rotation ticks, each row followed by its count of ticks
The counts run from 0 to 162.
[-30.4   6.7  -6.7 -31.7  -2.2 -23.4 -20.7  -5.7  -6.7   2.5  -7.6   2.3
  -7.8 -20.4 -14.4  -0.9 -16.3  -9.5 -10.8  -4.4  -4.7  13.1  -3.1  12.6
   5.5   7.7  23.6 -20.3  -4.1  -2.2   5.4  16.7 -35.6  -1.8  -4.2  -9.3
   9.1  25.7  -6.5 -20.1   7.9   3.6  32.0   0.7 -23.9]
101
[  4.9   4.2   4.5   2.9   0.7  -7.3 -15.1   0.8  -1.3  22.6   5.9  13.8
  -1.5  -9.8  -0.1  -4.8  19.3 -23.0  -8.5  -3.3  -8.3  -2.7 -21.8  -4.1
   3.3   8.3  12.1   7.7  -3.6 -20.7  -3.8  35.1 -17.9  24.1   7.8  -8.7
 -29.9   4.8  -6.2  13.3  -5.3  32.9   7.7  15.6 -22.6]
98
[-37.0   6.8  -8.2  -4.9  20.9 -19.0  25.1 -14.6   3.8  21.5 -14.2 -31.7
 -29.4  -1.6  -1.8  14.3 -14.1 -23.6  -6.4 -10.3  -1.7   9.2  -4.2 -19.5
  -9.8 -12.1   8.6  10.1  -3.5   9.1   4.2 -31.2 -14.0  -6.3  -7.0 -12.3
   6.4  -1.9  20.5 -10.5   4.5  15.9  23.8   5.2   8.4]
74
[ -1.2  19.0   6.6  32.0  22.8   4.1  30.0   2.3  -7.7  29.4 -20.3   4.3
  -5.9  -1.8   2.2 -11.3  13.0 -27.1  16.0  -4.6  -5.0   7.1  10.3 -29.6
   7.2 -13.6   4.1  11.6  -4.5 -16.0  -0.6   4.9  -6.8  21.1 -10.2  -1.3
 -19.4   4.2  12.0   9.5 -10.9  18.7  -0.2  17.1   6.7]
71
[ 15.7  -3.8  -1.8 -27.2  -9.6  -8.0 -11.7  10.1  11.0 -39.1  18.0  11.6
  20.6   0.6  14.3  -6.8   6.1  20.4 -11.3   4.9   8.5 -22.0  -8.5  10.4
  23.8  -0.8  11.3 -14.1  -1.8  23.8   7.0  -5.0  21.4  -2.9 -13.7  14.0
   3.4  -8.5 -30.7   9.9  -6.3 -26.0  -5.9 -13.5   7.6]
129
[  4.6   0.0   6.8  27.9  11.4  38.9   6.9   5.5 -13.6 -31.1  -5.5  12.0
   0.9  20.8  13.6  17.9   9.4  -1.3  45.5   6.6   3.5   3.4  33.8  -9.0
  -6.3 -15.4 -11.3  11.3  -0.1  -2.6  15.2  -6.8  -0.1   0.9 -23.6   0.9
  17.2  -7.4   8.1  16.1   3.4  -8.4 -10.1  -5.6   8.0]
157
[ -4.6  -9.7 -23.4 -25.4  -7.8 -24.1 -18.2   1.4  15.7   1.3   4.5 -11.1
  -4.0   0.6  11.4  16.7 -11.6  17.8 -34.0  -0.4   8.9 -16.8  -9.6  22.5
   7.8  19.8  27.2 -14.3  -9.2   0.7   6.9   3.2  -3.1  -5.9  12.8  -3.5
  19.2 -13.5  -1.9   9.2   4.5   8.2  11.6   5.2 -15.2]
5
[ 12.0  -7.4  10.2   4.8  -8.3   5.9 -16.5 -18.8 -19.6  -5.4 -18.0  23.0
  25.9  -5.5   0.7 -11.2  12.6  10.9   3.5  18.0  -8.9  -2.9  10.3  -3.3
 -14.7  13.6   1.0  -0.6  13.7 -37.0 -18.4  33.2   6.5  10.1 -19.8   8.3
  -2.2 -15.6   5.9  24.2   0.7   4.2   3.0  -5.6 -30.5]
18
[  3.6  -7.6   9.0   6.3  -5.7  22.6   8.7  14.7   9.1 -23.1  17.7  16.9
 -17.7  -5.0   9.8   6.1  -1.9  -5.7  -0.9 -15.5   5.7  16.0  -1.3 -17.4
   5.1 -20.0 -11.7  10.7  -3.4  31.8   7.1 -34.7  14.8   9.2  13.3  25.6
  -2.4  -8.4  -6.5   0.8  -7.6 -41.4 -16.9 -10.0  27.1]
50
[-12.4  13.9   4.1  27.1  13.2   5.3  11.4  25.2  12.2  18.8  -2.1  -3.1
 -13.2  14.9  -3.2  10.2  -2.1  -6.3  16.2 -23.2  19.7  -1.9  12.9  -6.5
  29.9  -3.3   6.6  19.3  -6.1  -0.9  19.1 -20.2   6.5  -7.1  26.5  -7.2
  24.2   7.7  11.5  -1.3  16.0  -0.3 -17.5  16.5  25.0]
68
[  8.8 -11.6  -2.2  21.7 -10.9  21.6  -5.4  21.3  -5.7 -12.5  -4.2  25.4
   0.7   2.1 -14.6 -12.5   1.2  28.9  -8.5  -3.3  11.3   0.0  10.1  13.2
  13.0  11.3  -6.8  13.2  10.5  -4.9  -3.0 -27.7  31.5  -4.8  18.7   8.5
  19.3  -6.6 -12.3  -6.4   8.9 -23.9 -13.7 -12.3  30.4]
42
[ 12.2   2.0  17.6  13.0  12.9  17.6  12.4  -2.8   8.7 -21.4   5.8  22.6
   1.2  21.6  14.2  -2.2 -15.3  -4.2  10.3  -8.8  -9.2  -6.5  43.9  -5.8
   7.6   1.1   5.8 -19.6  13.6  -7.5  -5.4 -21.2   3.6 -13.4 -22.6   4.7
  28.5 -29.0   3.6  15.7   9.3 -34.1   4.8   3.5   6.8]
146
[ 11.5  -5.8  11.5 -14.9 -18.3 -10.7 -29.4   7.4  11.6  -5.2  21.0  22.7
  12.9   8.4  -4.0  -7.3  -6.9  27.4  -1.4 -25.0   9.4 -28.0   9.3  19.2
  39.3  34.2   3.3  -4.4   6.5  -2.4  -5.7  18.2  19.3 -16.9  19.6   1.9
  11.4  -3.3  -6.9  15.9  -3.7   1.8 -23.6   3.1  -5.5]
121
[-16.4  11.5  20.1  23.6  21.1  16.1  23.8   7.0  -4.4  15.6  -6.5   0.7
  -5.2  15.3   3.6  11.8 -19.1  -8.7  28.0 -22.9   3.8  16.1  37.7  -5.5
  19.6  -2.7  -0.9  -0.7  -3.2  11.8  12.0 -19.3 -16.9  -9.3   0.7  -7.2
  15.4   6.8  29.9  -6.4  20.3 -22.2 -10.6  21.9  17.3]
67
[  2.6 -11.6   1.7  14.1 -24.2  13.4 -14.4 -13.7 -26.6 -31.2 -20.3  30.3
   0.9 -15.3  -5.4  -8.2  -8.3  16.3   5.1  13.1 -12.0  17.8  14.5   7.4
  -2.4  16.5  25.3   5.8  16.0  -8.4 -21.7 -22.2   1.8  20.3 -15.4  10.1
  17.1 -12.5  -6.8   3.3 -10.2 -18.9   6.7 -15.3   8.8]
33
[ -8.2   1.0   5.3  10.1 -18.6  20.5  -9.9   7.5 -30.7 -28.7 -21.0  23.6
  13.1   5.1 -34.1 -11.6  12.0  22.1  13.5  21.2   6.1 -11.3  13.3  14.1
   7.0   9.0 -10.4  -6.4  11.3 -31.8   6.0  16.7  -1.8 -17.9  -4.5  -3.5
   9.9   2.2 -19.5  -4.2  16.0  -6.2   3.9 -16.0  -8.4]
26
[  1.2   5.7   3.3   5.3  -2.4 -17.7 -26.4  -5.1 -17.4  15.9 -25.2   2.8
   6.9 -17.2  -1.9   1.0   2.7  -8.2   7.0  18.3   8.2  11.0  -9.7  -1.2
   9.2  14.2  29.6   7.2  -8.9 -18.0  -8.6  38.7 -17.0  21.1 -15.2  -4.5
 -14.4  16.3  10.2   3.7  -6.7  35.2  11.9  15.1 -20.2]
97
[  4.2   3.5 -20.7  -9.6  -1.7 -20.6 -17.3  -6.7  -9.8   6.7 -23.5 -12.1
   9.0  -7.8  18.8  -1.0   0.2  17.0  13.0  21.0  14.4   7.1 -18.2  16.9
  -7.2  14.4  21.4  22.9 -23.4  -6.6   2.0  26.2  12.4  10.8  -5.0  -0.5
  11.2  26.6  17.5   1.4  10.7  34.9 -16.7  10.4 -13.3]
96
[-12.1 -18.1 -22.6 -10.7 -18.6 -10.0  -2.7 -37.8  -3.8  -9.8 -15.2  -9.7
   1.4 -13.9  -9.0  -1.3   6.3  21.6 -29.6  14.3 -18.8  -2.4  -6.8  16.6
 -35.4  13.1  11.4  -7.1  13.1   0.5 -14.5  -5.5  -9.5  -3.0  -4.1  -6.3
  20.8 -20.9 -16.0   2.6   6.8  -2.9  23.7 -20.4 -13.1]
21
[ -5.5  -2.2 -13.1   6.2  -5.5 -22.0 -28.1  21.8  -2.1  15.3  -0.5  -4.8
  -3.8   5.6   6.8   3.0   8.9  17.1   1.4 -12.9  24.1 -12.9 -10.5  15.0
  16.7  16.3  20.9  21.3 -24.0   4.0  12.2  22.8   5.1   2.5  26.4   4.1
   9.4  17.6  16.0  -3.4  13.8  19.0 -21.7   5.1 -19.1]
95
[ 13.8 -22.3  13.6   4.5 -12.8  19.2 -10.5 -17.1  -6.4 -10.3  -3.7  18.5
  19.4  -1.6   0.4 -12.4  -2.5   2.4  -8.9  20.6 -34.9   2.6  14.8   5.2
 -27.9   2.8 -20.7 -12.1  16.6  -9.6 -18.9   6.6  12.4  -4.7 -18.9 -12.1
  10.3  -9.1   3.1   0.3  12.4 -25.1  20.6  -4.9 -19.9]
29
[ -6.0  -2.1  -5.8 -32.8 -11.8 -11.5 -27.1   8.7   3.8 -14.9  10.4   2.7
  -6.0 -11.9  31.3  -0.5 -11.8  11.0   5.1   6.5  21.4   1.3 -18.2  15.3
   7.8  -8.5  11.0  -7.5 -23.8  25.8   9.3  31.1  -7.0  14.4   2.4  21.1
  -4.0  14.6  -1.2 -10.5  -4.7 -11.9 -13.5   8.9 -24.8]
103
[ 23.0  -8.0  -7.1  28.1  -3.8  18.3  15.6  -9.2   7.5  -5.5  13.4   9.7
  -6.7  16.6  -5.5  -7.9  23.7 -19.1 -16.8  -6.7 -13.9 -16.3  -6.0 -17.4
 -13.9 -19.3 -13.5  -0.6  16.9 -13.3 -13.7 -14.4   4.2  17.0  -9.4   1.9
 -20.2 -31.8 -21.1  30.7 -13.4   2.4  11.9  -4.9  18.8]
151
[ -5.2   5.1  -4.5  13.4  20.4  11.3  33.8  15.1   7.2  19.5 -11.2 -11.8
  -1.0   9.4 -27.1  -2.3  -6.3 -19.6  -4.5  -7.0 -14.9 -14.2  -6.8 -18.1
   0.5 -35.5  -5.6   7.3  -4.6 -10.3   6.7 -17.3 -15.3  -7.4  -4.4 -19.8
 -10.7   7.4  -2.3 -16.7  15.0  -6.4  10.1  -0.7  29.3]
64
[  2.4 -13.5   6.6 -24.3 -11.7 -25.3  -5.1 -40.6  10.3  -6.6  15.0  -5.4
   2.0 -11.7  -9.3  -2.6  -2.4  -4.8 -19.5  -0.4 -22.8  -7.8  -9.8   4.1
 -10.7  17.3 -28.2 -17.2  16.7  17.7 -17.8  -4.9  11.4 -21.8  -7.3  -0.5
  -0.7 -13.5 -16.8   9.9 -22.2   0.0   9.2 -18.0 -20.5]
126
[ 23.8  -3.0  -9.2  27.0   0.7   1.9  17.1 -28.5 -12.5 -17.9 -25.7  -5.2
   6.5   9.3 -13.1   8.9  14.0  25.6  18.5  12.7   1.3  -3.4   6.5  -7.4
  -9.8  14.2   9.5  12.7  14.3 -16.2  -6.1 -24.6  20.4  -2.2 -27.1  -4.4
   8.5 -13.1   3.0  16.4 -10.4   8.7  -3.5 -14.6  23.3]
149
[ -0.6  -6.0   2.1 -26.8 -19.7 -10.6 -28.2  -3.8  -0.7 -14.3   9.9   0.4
  10.0 -21.3   5.6  -8.3   8.3   2.1  -6.0   8.3  14.2 -15.4 -24.8   7.0
   7.0   7.2 -10.7  -3.7  -6.3  16.0   5.1  33.8  14.4  12.2   2.2  21.5
 -22.9   5.5 -19.2  15.0 -30.1  11.9 -22.0 -10.9 -12.8]
114
[ -3.9  -8.5 -13.2  43.2  -4.3  26.8  11.6   9.5  10.7  17.9  20.1  11.8
  -9.7  18.7  15.3  10.8  -2.5 -20.3 -15.4 -20.0  -5.5   9.3  12.0 -11.6
  -9.3  -6.1  11.9  -8.0  10.7  -7.3 -12.6 -18.7 -10.4  13.9   7.4 -10.2
  -2.5 -27.4   0.4   5.0  -0.6 -10.7  11.2  10.4  10.9]
162
[ 12.8  -2.7 -12.3   4.2  17.5 -11.2  24.7  -5.6   2.4  31.5  -6.1 -29.7
   8.6   4.8  24.7  -3.7   3.5 -12.7  -8.6  13.4  -1.5   6.1 -12.3 -18.6
 -21.6 -19.2   6.6  12.6 -23.6   0.3  -3.7  13.9   5.2   4.2 -16.3 -17.6
  -7.0   7.5  25.2  -3.4  15.7  20.2   5.4  20.0   3.4]
81
[  1.5  -3.6   2.4  -7.3  -9.1   9.1 -24.7  -2.0  -0.8 -15.1   6.1  19.0
  -0.1   1.7   8.1  15.3  24.8   6.2   1.6  -3.6  23.9 -17.2  -2.5  12.4
  15.0  16.2   6.4  -6.3  10.0 -20.3   5.6  31.9   2.3  15.8  10.8  21.1
 -15.6 -16.9 -13.6  29.9 -15.0  19.7   0.5  -6.2 -27.4]
8
[ 14.2  -8.8 -11.5  11.5   3.5  20.4  18.0   4.7  -1.5 -37.1   8.4   4.2
  13.9  16.7  23.5  12.6  -4.6  11.3  21.7  10.0  16.0   4.7  13.1  -8.4
 -19.5 -24.9   5.6   3.0  -7.1  16.3  11.5 -15.2   9.6   6.7 -23.3  15.5
  15.1 -12.5   1.3   5.6  -1.8 -22.3  -8.4  -8.8  15.0]
156
[ 25.0 -13.2  -2.3  11.2 -15.7  13.9  -9.2  19.1 -20.9 -11.8   2.1  27.2
  21.5   2.5 -22.7  -7.9  25.2  26.4 -14.5  24.1  -0.4 -21.0 -14.7  14.7
  -1.1 -12.6  -9.3   2.8   0.3 -22.1  -4.7  12.0  13.2   0.0   2.9  -3.7
  -1.6  -0.9 -29.7  -0.3  12.8 -16.6   0.2 -17.8   2.4]
27
[ 14.3 -13.1  -6.0 -34.2  -4.3 -25.6 -11.3   6.7  12.6  -1.7  22.7   1.6
  21.9  -3.7   9.6 -20.6  -8.1  10.6 -31.9   4.8 -10.7  -7.3 -17.9  11.1
   0.2   0.5   1.6 -17.9 -17.2  19.1 -10.2   7.4   7.8  -4.2  -6.8   2.3
   3.1   6.5 -14.8 -10.4  17.0 -27.5   3.3  -5.0 -11.5]
118
[ -1.4   0.9  -5.0  22.3  10.3  -4.8  27.2 -15.2  -6.7  -3.8 -25.0  -3.2
 -11.6 -11.8  -1.6  -1.0 -19.6   2.1  11.2  -9.0   1.0  23.8   4.4 -15.7
   3.2  -6.4  23.5  11.0  -0.5   9.5  -7.3 -47.3   7.4   8.7 -21.8  14.3
  16.8  -2.6  14.2  -1.1 -15.1 -19.7  -9.7   6.4  40.6]
59
[ -0.2 -11.7   3.1  -7.9 -18.3  17.7 -24.6  -3.1  -0.3 -41.8  15.2  21.8
 -10.2  -1.4  26.0   6.8   4.7  22.7  -4.1   2.7   8.0  -1.1   3.2  11.5
  -2.2  -3.2  -5.4 -10.4   2.3  14.5   7.8   6.5  14.7   7.9   7.9  20.5
   6.7 -25.0 -21.0  14.3  -9.7 -23.2   1.6 -21.1 -23.4]
24
[ 22.4  -9.4 -10.1  28.9  -3.8   2.1   6.1 -11.0   8.3 -11.3   7.0  -6.3
   6.0  23.7   1.7  12.6  10.6  29.4  12.9 -11.4  13.2 -15.5  16.0   7.0
  -4.3  14.3   0.5  15.2  -1.5   5.7   4.5 -18.9  29.0   5.0   3.6   7.5
  26.6 -28.8  -1.9  25.0  -5.1   5.0 -21.2  -9.8  19.0]
148
[-27.5  -1.6  -3.7   9.9  10.7  -1.7  17.1 -23.8  18.2  27.7   9.2 -32.8
 -17.6  -4.2   4.1  12.1   0.8 -14.3  -6.6 -13.5   1.0   0.5  -8.0 -20.2
 -19.7  -6.2 -17.7   3.7 -12.3  19.2  10.2 -10.9   3.7  10.0  24.2  -6.4
  -5.9   0.6  23.4   0.0  -1.5  24.9   5.4   6.4   9.0]
73
[-21.6  26.7  10.4   9.5  18.0   3.8   1.4   6.0 -13.9   7.5 -16.8 -22.9
 -15.9   0.5  22.1  17.6  -2.5  -9.5  41.4   8.0  20.5   5.3  10.7  -5.8
  -1.6  -6.0 -12.7  10.2 -11.9   8.0  23.0  14.8 -16.9  -6.1  -6.5   4.4
  11.9  23.5  30.5  -1.0   0.0  14.2  -9.3  14.5   5.9]
78
[ 18.6   1.9   2.8  30.7  -1.1  11.4  18.1  -8.1 -14.7  -7.2 -13.8   8.1
  19.5  12.3 -31.7  -0.4  21.5   0.8   3.8  16.4  -6.5 -10.7  -2.4 -15.0
   0.8  -7.7  15.9   3.5  20.4 -29.8 -10.6  -8.4   2.8  10.6 -22.5 -12.6
  -6.6 -21.1 -14.1  26.0 -12.6  12.3   4.3  -8.5  26.4]
150
[ -6.0   0.8  -3.1 -12.1 -14.1   3.7 -23.4   7.9   0.0 -14.4  -6.5  18.9
  14.9  14.9  -6.8  13.3   3.9  25.2  -3.0  -6.9   9.7 -15.9  25.6  26.3
  33.7  21.2  15.2 -15.1  10.9 -23.2   3.0  12.6  -7.2  -7.8   8.7   0.9
  25.5 -11.3  -2.4   4.8  25.1 -12.7  15.4 -14.1 -22.1]
15
